[[108 149 108 108 126 143 151 120 105 105 109 138]
 [146 108 149 148 111 137 106 125 153 148 151 126]
 [147 111 108 153 150 103 148 147 110 149 145 107]
 [145 122 111 147 151 104 151 151 111 149 149 109]]
->
[[109 149 149 111 151 151 104 151 147 111 122 145]
 [107 145 149 110 147 148 103 150 153 108 111 147]
 [126 151 148 153 125 106 137 111 148 149 108 146]
 [138 109 105 105 120 151 143 126 108 108 149 108]]

[[113 130 130 134 131 109 118 139 103 119 133 123 124]
 [117 116 113 114 114 116 119 113 106 120 108 119 118]
 [136 117 114 134 116 137 140 130 129 130 140 125 123]
 [127 116 112 132 115 126 133 127 115 125 139 121 119]
 [141 124 123 114 122 144 133 111 149 135 110 131 130]]
->
[[130 131 110 135 149 111 133 144 122 114 123 124 141]
 [119 121 139 125 115 127 133 126 115 132 112 116 127]
 [123 125 140 130 129 130 140 137 116 134 114 117 136]
 [118 119 108 120 106 113 119 116 114 114 113 116 117]
 [124 123 133 119 103 139 118 109 131 134 130 130 113]]

[[103 112 127 144]
 [151 146 123 142]
 [142 140 105 132]
 [151 142 134 148]
 [147 154 122 107]
 [124 111 143 149]
 [137 132 101 129]
 [113 109 136 148]
 [147 135 142 154]
 [148 145 113 137]]
->
[[137 113 145 148]
 [154 142 135 147]
 [148 136 109 113]
 [129 101 132 137]
 [149 143 111 124]
 [107 122 154 147]
 [148 134 142 151]
 [132 105 140 142]
 [142 123 146 151]
 [144 127 112 103]]

[[108 122 122 106 108 106 109 110 106 115 113 118 108]
 [149 150 149 122 124 133 146 147 114 148 149 149 119]
 [109 147 148 145 149 151 133 141 129 104 108 107 117]
 [117 114 110 108 112 109 109 109 108 112 116 111 105]]
->
[[105 111 116 112 108 109 109 109 112 108 110 114 117]
 [117 107 108 104 129 141 133 151 149 145 148 147 109]
 [119 149 149 148 114 147 146 133 124 122 149 150 149]
 [108 118 113 115 106 110 109 106 108 106 122 122 108]]

[[142 110]
 [103 133]
 [145 156]
 [140 157]
 [120 137]
 [126 150]
 [109 103]
 [128 127]
 [157 128]
 [151 119]
 [143 157]
 [123 128]]
->
[[128 123]
 [157 143]
 [119 151]
 [128 157]
 [127 128]
 [103 109]
 [150 126]
 [137 120]
 [157 140]
 [156 145]
 [133 103]
 [110 142]]

[[128 128 129 128 127 125 131 128 128 129 128 128 125 127 131]
 [151 151 127 127 133 147 147 104 125 124 127 102 139 127 148]
 [128 128 127 128 128 131 125 128 128 128 128 128 131 129 125]]
->
[[125 129 131 128 128 128 128 128 125 131 128 128 127 128 128]
 [148 127 139 102 127 124 125 104 147 147 133 127 127 151 151]
 [131 127 125 128 128 129 128 128 131 125 127 128 129 128 128]]
---
[[148 147 110]
 [123 137 109]
 [137 145 120]
 [112 109 146]
 [117 137 115]
 [120 112 134]
 [148 113 115]
 [102 107 123]]
->
[[102 107 123]
 [148 113 115]
 [120 112 134]
 [117 137 115]
 [112 109 146]
 [137 145 120]
 [123 137 109]
 [148 147 110]]

[[116 149 150 152 107 143 139 135 128 106]
 [107 146 145 147 108 136 130 143 144 108]
 [106 150 145 147 110 130 122 149 153 113]
 [139 106 106 107 145 109 106 146 140 151]
 [151 117 146 113 112 144 150 106 110 106]
 [149 110 150 104 121 151 149 108 106 121]
 [151 107 147 107 118 152 145 107 105 118]
 [105 151 150 147 106 142 137 136 135 106]]
->
[[105 151 150 147 106 142 137 136 135 106]
 [151 107 147 107 118 152 145 107 105 118]
 [149 110 150 104 121 151 149 108 106 121]
 [151 117 146 113 112 144 150 106 110 106]
 [139 106 106 107 145 109 106 146 140 151]
 [106 150 145 147 110 130 122 149 153 113]
 [107 146 145 147 108 136 130 143 144 108]
 [116 149 150 152 107 143 139 135 128 106]]

[[130 108 130 140 115 128]
 [118 113 138 120 114 128]
 [140 144 113 133 135 126]
 [133 133 111 130 109 123]
 [140 137 110 136 116 122]
 [125 147 123 113 129 122]
 [125 117 143 132 147 136]
 [115 116 147 118 131 132]
 [140 143 112 136 133 125]
 [129 126 118 126 104 122]
 [138 118 118 144 116 128]
 [114 135 135 109 117 124]]
->
[[114 135 135 109 117 124]
 [138 118 118 144 116 128]
 [129 126 118 126 104 122]
 [140 143 112 136 133 125]
 [115 116 147 118 131 132]
 [125 117 143 132 147 136]
 [125 147 123 113 129 122]
 [140 137 110 136 116 122]
 [133 133 111 130 109 123]
 [140 144 113 133 135 126]
 [118 113 138 120 114 128]
 [130 108 130 140 115 128]]

[[140 146 147 135 133 115 137 124]
 [121 115 118 142 138 128 117 115]
 [121 117 114 126 128 147 126 140]
 [118 113 110 130 130 146 122 136]
 [122 115 115 129 131 145 124 135]
 [124 119 117 124 128 149 129 144]
 [149 153 158 121 127 125 148 140]
 [138 135 139 119 126 144 140 146]
 [115 109 108 143 138 132 113 116]]
->
[[115 109 108 143 138 132 113 116]
 [138 135 139 119 126 144 140 146]
 [149 153 158 121 127 125 148 140]
 [124 119 117 124 128 149 129 144]
 [122 115 115 129 131 145 124 135]
 [118 113 110 130 130 146 122 136]
 [121 117 114 126 128 147 126 140]
 [121 115 118 142 138 128 117 115]
 [140 146 147 135 133 115 137 124]]

[[128 120 111 135 121 136 125 130 121]
 [101 153 134 141 150 150 130 108  99]
 [133 139 142 121 139 121 134 126 134]
 [128 122 149 155 151 149 100 148 138]]
->
[[128 122 149 155 151 149 100 148 138]
 [133 139 142 121 139 121 134 126 134]
 [101 153 134 141 150 150 130 108  99]
 [128 120 111 135 121 136 125 130 121]]

[[149 148 150 104]
 [132 147 145 107]
 [153 103 142 137]
 [135 150 139 153]]
->
[[135 150 139 153]
 [153 103 142 137]
 [132 147 145 107]
 [149 148 150 104]]

[[108 108 107 105 115 143 111 144 147 107 142]
 [126 108 146 150 108 146 145 111 149 147 114]]
->
[[126 108 146 150 108 146 145 111 149 147 114]
 [108 108 107 105 115 143 111 144 147 107 142]]
